x =  37    9  -26  -40   32
x[-5] => 37
x[-3] => -26
x[-1] => 32
x[1] => 9

B = 143	141	64	159	133	246	159	167	125	139
B[0]: 143
B[2]: 64
B[5]: 246

A =
[[135  79 171  47 189 108 142 179]
 [165 156 118 112 114 174 138 117]
 [ 44 135 152 225 124 205 114  95]
 [165 178 103 150  97 141 113  98]
 [155 146  49 101 178  82 150  87]]
A[0, 0]	135
A[2, 5]	205
A[1, 2]	118
A[:, 4]	[189, 114, 124, 97, 178]
A[1]	[165, 156, 118, 112, 114, 174, 138, 117]
A[3]	[165, 178, 103, 150, 97, 141, 113, 98]
A[:, 0]	[135, 165, 44, 165, 155]
A[2, 2]	152
A[2, 3]	225
A[3, 2]	103
A[0, 3]	47
A[:, 3]	[47, 112, 225, 150, 101]
A[0, 4]	189

W =
-0.18	-0.19	-0.16	-0.17	-0.16	0.06	-0.18	-0.20	-0.12	-0.15	-0.15	-0.03	-0.18	-0.19
-0.19	-0.18	-0.15	-0.16	-0.24	-0.22	-0.18	-0.23	-0.07	-0.18	-0.08	-0.13	-0.18	-0.19
-0.17	-0.19	-0.26	-0.17	-0.15	0.17	-0.16	-0.19	-0.16	-0.19	-0.23	-0.20	-0.17	-0.14
-0.18	-0.20	-0.15	-0.16	-0.25	-0.15	-0.17	-0.19	-0.07	-0.16	-0.29	-0.17	-0.17	-0.23
-0.16	-0.16	-0.21	-0.17	-0.10	0.06	-0.17	-0.17	-0.20	-0.17	-0.22	-0.03	-0.17	-0.19
-0.17	-0.18	-0.24	-0.16	-0.16	0.16	-0.17	-0.19	-0.17	-0.17	-0.21	-0.05	-0.18	-0.19
-0.18	-0.19	-0.09	-0.17	-0.24	-0.19	-0.17	-0.18	-0.04	-0.19	-0.27	-0.19	-0.16	-0.21
-0.18	-0.20	-0.12	-0.17	-0.30	0.01	-0.17	-0.18	-0.09	-0.18	-0.24	-0.11	-0.18	-0.23
Rows and columns are counted from 0.
(0, 0) -> -0.18
(0, 12) -> -0.18
(1, 13) -> -0.19
(0, 2) -> -0.16
(1, 9) -> -0.18
(5, 2) -> -0.24
(7, 0) -> -0.18
(3, 2) -> -0.15
(5, 8) -> -0.17
(4, 6) -> -0.17
(3, 9) -> -0.16
(7, 3) -> -0.17
(7, 5) -> 0.01
(1, 2) -> -0.15
(6, 5) -> -0.19
(6, 3) -> -0.17
(7, 1) -> -0.20
(2, 8) -> -0.16
(5, 1) -> -0.18
(0, 7) -> -0.20
(4, 13) -> -0.19
(0, 3) -> -0.17
(1, 8) -> -0.07
(6, 13) -> -0.21
(1, 6) -> -0.18
(6, 9) -> -0.19
(6, 10) -> -0.27
(2, 6) -> -0.16
(2, 13) -> -0.14
(3, 3) -> -0.16
(4, 4) -> -0.10
(4, 2) -> -0.21
(5, 12) -> -0.18
(0, 4) -> -0.16

m =
[[3 6 5 3 6 8 4 5 4 5 5 4 4 5 7]
 [5 5 6 6 5 4 5 4 6 6 5 6 5 4 4]
 [1 5 4 5 3 8 6 4 4 5 3 5 0 3 3]
 [7 6 7 5 7 3 3 5 7 6 7 5 7 5 7]
 [4 5 5 5 4 6 6 5 5 5 5 5 4 5 4]
 [5 5 6 6 5 3 4 4 7 6 6 5 4 4 4]
 [2 5 4 6 2 7 7 4 4 5 4 6 2 4 1]]
m[0,0]: 3
m[3,13]: 5
m[4,3]: 5
m[3,10]: 7
m[2,4]: 3
m[2,11]: 5
m[0,1]: 6
m[4,7]: 5
m[:, 10]: [5, 5, 3, 7, 5, 6, 4]
m[4,1]: 5
m[6,0]: 2
m[2,14]: 3
m[3,8]: 7
m[1,9]: 6
m[:, 13]: [5, 4, 3, 5, 5, 4, 4]
m[1,12]: 5
m[6,12]: 2
m[4]: [4, 5, 5, 5, 4, 6, 6, 5, 5, 5, 5, 5, 4, 5, 4]
m[1,14]: 4
m[1,10]: 5
m[4,8]: 5
m[4,4]: 4
m[5,3]: 6
m[3,2]: 7
m[6]: [2, 5, 4, 6, 2, 7, 7, 4, 4, 5, 4, 6, 2, 4, 1]
m[1,4]: 5
m[2,7]: 4
m[2,12]: 0
m[5,12]: 4
m[3,6]: 3
m[6,7]: 4
m[5,4]: 5
m[1,3]: 6
m[2]: [1, 5, 4, 5, 3, 8, 6, 4, 4, 5, 3, 5, 0, 3, 3]
m[6,3]: 6
m[3,0]: 7

a =
[[  3.3 -11.8 -29.0  16.6  26.3  -6.7  21.1  -3.3 -12.9  36.0]
 [ 29.0 -16.6 -26.3  -6.7  21.1   3.3  12.9 -36.0 -57.8 -19.3]
 [ 16.6 -26.3   6.7  21.1   3.3  12.9  36.0 -57.8  19.3 -11.7]
 [ 26.3   6.7 -21.1   3.3  12.9  36.0  57.8  19.3  11.7  13.6]
 [ 11.8 -29.0 -16.6  26.3  -6.7  21.1   3.3 -12.9 -36.0  57.8]
 [ 21.1  -3.3 -12.9  36.0  57.8 -19.3 -11.7 -13.6  -7.2  -4.9]
 [  3.3 -12.9 -36.0  57.8 -19.3 -11.7  13.6  -7.2   4.9 -14.6]
 [ -6.7 -21.1  -3.3  12.9  36.0  57.8 -19.3  11.7 -13.6   7.2]]
Rows and columns are counted from 0.
(0, 0) -> 3.3
(3, 7) -> 19.3
(3, 3) -> 3.3
(1, 0) -> 29.0
(2, 3) -> 21.1
(3, 4) -> 12.9
(4, 1) -> -29.0
(1, 8) -> -57.8
(7, 6) -> -19.3
(3, 0) -> 26.3
(3, 2) -> -21.1
(2, 0) -> 16.6
(4, 0) -> 11.8
(5, 4) -> 57.8
(3, 8) -> 11.7
(6, 5) -> -11.7
(4, 9) -> 57.8
(3, 6) -> 57.8
(0, 3) -> 16.6
(7, 8) -> -13.6
(6, 9) -> -14.6
(5, 6) -> -11.7
(4, 3) -> 26.3
(1, 9) -> -19.3
(6, 8) -> 4.9
(0, 9) -> 36.0
(1, 1) -> -16.6
(5, 5) -> -19.3
(7, 9) -> 7.2
(0, 6) -> 21.1
(2, 2) -> 6.7
(5, 2) -> -12.9
(7, 2) -> -3.3
(7, 0) -> -6.7

grid = [-34.1 -63.7  11.3 -25.0 -22.2  71.8  33.6]
grid[0]: -34.1
grid[6]: 33.6
grid[2]: 11.3
grid[4]: -22.2
